In the data rows, the value 128 means zero.
Here are some numbered points:
[158 143 133 131 149 144 144 119 128 125 129 179  73  81 101 118 116 100
 146 148 146 160 151 159] 0
[119 137 122 138 164 178 133 127 133 155 168 141 115  91  74  94 115  73
 195 160 160 156 145  99] 1
[155 138 153 141 142 221 129 129 132 121 118 151  39 128 103 150 152 199
 109 135 145 133 162 255] 2
[137 128 118 136 145 115 134 109 116 142 120 111 144 112  97  97  94  87
 171 163 147 125 162 187] 3
[117 146 126 154 150 112 176 137 129 118 127 125 140  99 117 112 109 104
 126 137 133 126 116  73] 4
[129 126 134 118 131  96 159 112 103 107 120 105 140 155 124 118  96  79
 138 142 133 126 131 136] 5
[143 116 119 166 148 156 122 126 151 152 163 199  72  64 103 118 107  91
 184 165 156 186 176 185] 6
[134 140 133 131 110  97 155 122 130 127 145 158 118  68 132 120 118 140
 126 111 101 103 108  69] 7
[119 124 122 121  97 102 111 150 137 126 120  97 152 161 145 142 105 117
 159 120 112 115 124  75] 8
[148 124 124 124 132 103 149 140 133 151 159 137  71 119 124 117 103 138
 133 141 134 115 114  86] 9
[140 122 116 108 126 126  43 129 117 107 100 104 230 162 169 166 139 176
 150 110  98 114 118 120] 10
[124 122 122 129 131 108 171 135 122 118 108  88 183 141 121 124 103  96
 122 105 119 106 106  73] 11
[123 132 126 142 162 170 140 140 143 160 170 152  98  99  82  87 111  76
 213 168 151 155 135  99] 12
[154 128 141 125 123  86 161 150 147 146 167 130  69 135 123 112 102 142
 134 136 129 131 135  82] 13
[151 127 139 127 128 105 151 151 137 147 159 139  75 129 119 111 115 138
 142 135 131 129 118  87] 14
[114 122 110 114  90  98  72 126 133 123 109  86 148 148 131 128 166 147
 124 103 115 100 120  70] 15
[130 139 149 167 192 194 151 125 137 137 158 194  37 100 108 156 166 165
 148 141 153 145 182 255] 16
[149 143 141 149 142 196 160 126 139 140 136 141  63 144 123 145 194 172
 123 135 124 128 162 222] 17
[119 133  97 124 106 106 178  98  82 171  48  47 194 170 157  51  97  99
 123 103 179 114 159 162] 18
[ 90 140 133 137 122  92 143 132 118 115 106  84 134 152 142 130 138  99
   8 117 106  99 109  65] 19
[130 135 119 109 127 129  61 121 118 117  96 105 233 176 171 166 148 172
 139 109 100 113 123 121] 20
[151 121 126 113 117 108 145 139 131 114 119 111 160 126 127 135 107  88
 151 143 135 123 121  98] 21
[157 132 138 130 127 104 160 144 140 158 155 137  78 124 128 115 102 149
 139 138 133 127 116  82] 22
[137 117 118 182 166 150 127 117 143 144 170 194  63  72 104 119  99  93
 194 159 155 181 170 195] 23
[108 108 125 106 115 102  48 126 129 139 117 103  88 164 144 138 153 150
  58  81 109 112 115  92] 24
[112  94 108 134 131 124 185 147 206 186 177 178  70  93 188 160  81 137
   0  89  24 180  98  69] 25
[157 143 131 119 143 142 143 111 113 115 138 169  67  97 104 126 118  86
 149 147 149 152 153 163] 26
[123  68 185 127 181 128 129  94 153 107 115 181 171 164 233  73 124  92
 178 188 124 151 137 255] 27
[144 120 145 128 125 106 154 149 132 152 149 134  62 128 124 118 107 147
 132 146 129 126 120  87] 28
[136 117 106 111 125 129  66 137 127 119 107 103 229 171 162 165 139 172
 152 109 102 111 120 128] 29
[150 131 138 125 125 103 153 141 136 157 147 131  68 131 126 120 117 145
 131 140 125 116 119  83] 30
[129 147 149 138 141 115 143 129 117 111 132 128 107 117 120  92 106  77
 166 145 135 127 115  90] 31
[116 126 124 123 122 106 172 142 134 119 109  92 191 151 122 136 121  99
 106 113 133 106 104  73] 32
[113 129 110 107  90  90  66 132 144 129 105  82 151 174 134 127 158 139
 126  98 116  98 106  77] 33
[116 120 112 116 104 106 109 122 122 118 112  82 185 115 126 142 116  94
 169 131 151 132 126  98] 34
[152 149 146 139 120 186 145 133 133 133 141 156  48 156 157 154 167 198
 105 114 113 130 146 206] 35
[124 104 114 142 176 142 150 150 143 137 140 240 139  79 109 101 126 164
  66 125 125 123 120 118] 36
[132 137 128 117 206 138 190 129 140 162 139  89  68  53  61 136 119 128
 113 196 175 222  54 139] 37
[123 117 122 116  99  96 104 138 132 137 112  98 148 169 141 138 112 111
 170 121 105 107 117  80] 38
[149 115 120 133 145 123 131 107 128 124 109 104 159 106 109  96  89  87
 174 160 146 132 169 205] 39
[105 117 115 114  94  88  69 131 142 124 105  83 146 159 134 127 165 134
 120  95 108  96 111  78] 40
[ 73  97 100  91  98 108  89 106  78  88 146 101 136  91 220 145 226 125
 112 128  87  61 102  48] 41
[121 127 144 129 119 118 139 110  96 109 102 104 172 121 100  94  96  74
 176 147 138 133 131  97] 42
[146 133 130 128 140 136 146 112 123 122 137 172  78  88 109 124 121  83
 147 143 143 157 147 149] 43
New points follow, each followed by the number of its nearest point above.
[ 95 112 134 114 114 105  45 129 129 141 127 109  96 174 142 151 141 144
  63  92 102 111 115  80] --> 24
[128 123 134 113 131  95 144 107 107 109 124 105 133 152 129 113 105  63
 140 138 135 123 119 142] --> 5
[ 98 125 123 140 136 164 151 138 140 149 144 195 143 117  94 104 113 169
   0 131 132 129 117  96] --> 36
[ 74 160 108 168  87 167 117  90 116  74 106 108 122  75 139 172 124 138
 170 140 182 118 147 151] --> 34
[ 96 118 121 104 121 106  49 126 131 146 116 109  95 167 151 134 152 152
  76  92  96 118 116  87] --> 24
[134 115 126 117 137 103 150 118 101 110 125  91 134 158 128 108 100  85
 141 139 126 116 118 140] --> 5
[138 134 139 130 110  96 145 142 129 120 119 117 170 110 122 133 113  79
 158 149 141 123 125  90] --> 21
[134 146 141 136 115  96 157 136 126 132 154 153 109  77 136 138 117 140
 103 113  92 105 103  59] --> 7
[119 140 131 151 142 111 177 136 127 127 140 124 130 102 116 104 114 113
 118 130 124 126 114  80] --> 4
[122 136 139 126 119  91 161 121 132 121 159 146 124  71 134 131 110 142
 121 106 100 115 107  72] --> 7
[134 129 153 173 193 182 148 113 155 135 163 178  48  96 104 158 162 168
 152 149 149 147 191 255] --> 16
[115 105 119 144 172 141 150 154 141 138 143 250 136  93 118 101 117 162
  72 128 143 123 119 121] --> 36
[132 134 158 171 189 190 157 110 149 138 153 179  33  99 108 160 162 167
 157 145 151 154 193 255] --> 16
[123 137 139 133 110  94 160 120 126 129 154 149 120  75 129 131 112 140
 113 111  93 114 114  68] --> 7
[135 136 120 130 118  95 147 145 129 121 128 115 158 115 127 135 114  84
 150 143 145 126 118  94] --> 21
[135 153 132 123 129 194 141 140 146 147 160 166  95 153 159 144 156 236
 113  89 103 119 117 111] --> 35
[142 130 124 122 119  93 144 139 135 119 138 113 163 122 139 134 111  75
 155 148 138 116 120  91] --> 21
[ 94 104 107 110 126  97  67 133 139 141 131 102  94 169 139 138 138 143
  62  89 100 109 117  79] --> 24
[133 137 151 147 144 205 159 118 138 142 135 130  67 145 121 156 194 164
 134 135 121 128 155 218] --> 17
[ 94 100 115 106  88  99   8 125 132 121 103  90  85 159 131 127 213 180
  20  61  94 117 112  84] --> 24
[144 117 132 116 111  94 150 128 121 119 132 115 153 113 120 132 119  92
 147 145 144 122 116  85] --> 21
[139 117 130 114 138 108 155 120 111 105 119  99 137 145 131 104  99  76
 140 145 128 135 131 143] --> 5
[118 144 142 122 115 129 142 106  91 101 115 108 170 117 103 104  93  73
 182 143 148 139 137 112] --> 42
[119 124 137 127 119 127 140 108  95 110 118 107 179 115  94 107  96  73
 171 142 144 126 126 111] --> 42
[134 126 130 125 116 104 155 144 128 120 132 117 159 113 126 133 107  80
 155 143 135 119 112  85] --> 21
[ 92 101 133  91  88  79  42  87 109 153 104 111  60 102 118 122 231 251
  22  15  60 159 138 132] --> 24
[129 157 133 115 136 199 154 150 149 146 159 178  91 162 144 141 168 252
 116  95 117 101 115 114] --> 35
[ 97 136 131 127 115  91 153 131 121 123 107  93 137 148 153 129 128  97
  11 128  96  96 114  71] --> 19
[123 120 109 118 115 109 114 110 119 107 105  90 186 123 130 136 119  89
 165 132 151 133 130  93] --> 34
[ 87 105 119 107 102 100  24 125 133 121 121  84  98 173 141 121 205 182
  24  73  97 124 112  81] --> 24
[154 151 136 144 121 170 142 135 142 132 150 163  42 158 163 145 167 201
  95 114 111 127 150 194] --> 35
[131 142 142 146 148 113 144 129 123 107 131 119 123 131 119  88 101  80
 161 153 144 124 110  74] --> 31
[111 137 135 148 141 109 173 131 126 113 137 119 131 106 119  99 105 110
 130 129 135 127 116  67] --> 4
[122 132 143 132 124 130 153 107  98 100 112 117 173 118  93  95  85  82
 172 147 144 134 136 111] --> 42
[135 119 136 118 133 100 158 109 101 114 120  98 136 159 131 123  94  76
 140 138 125 127 121 123] --> 5
[132 146 139 120 134 203 144 147 146 159 167 173  77 160 143 138 160 253
 112  98 111 109 120 116] --> 35
[ 90 108 109 105 117 101  52 134 141 137 116 114  89 164 143 151 148 150
  64  88  90 123 120  79] --> 24
[112 107 109 138 180 147 148 146 139 135 143 232 137  79 118  97 124 158
  66 126 141 122 127 111] --> 36
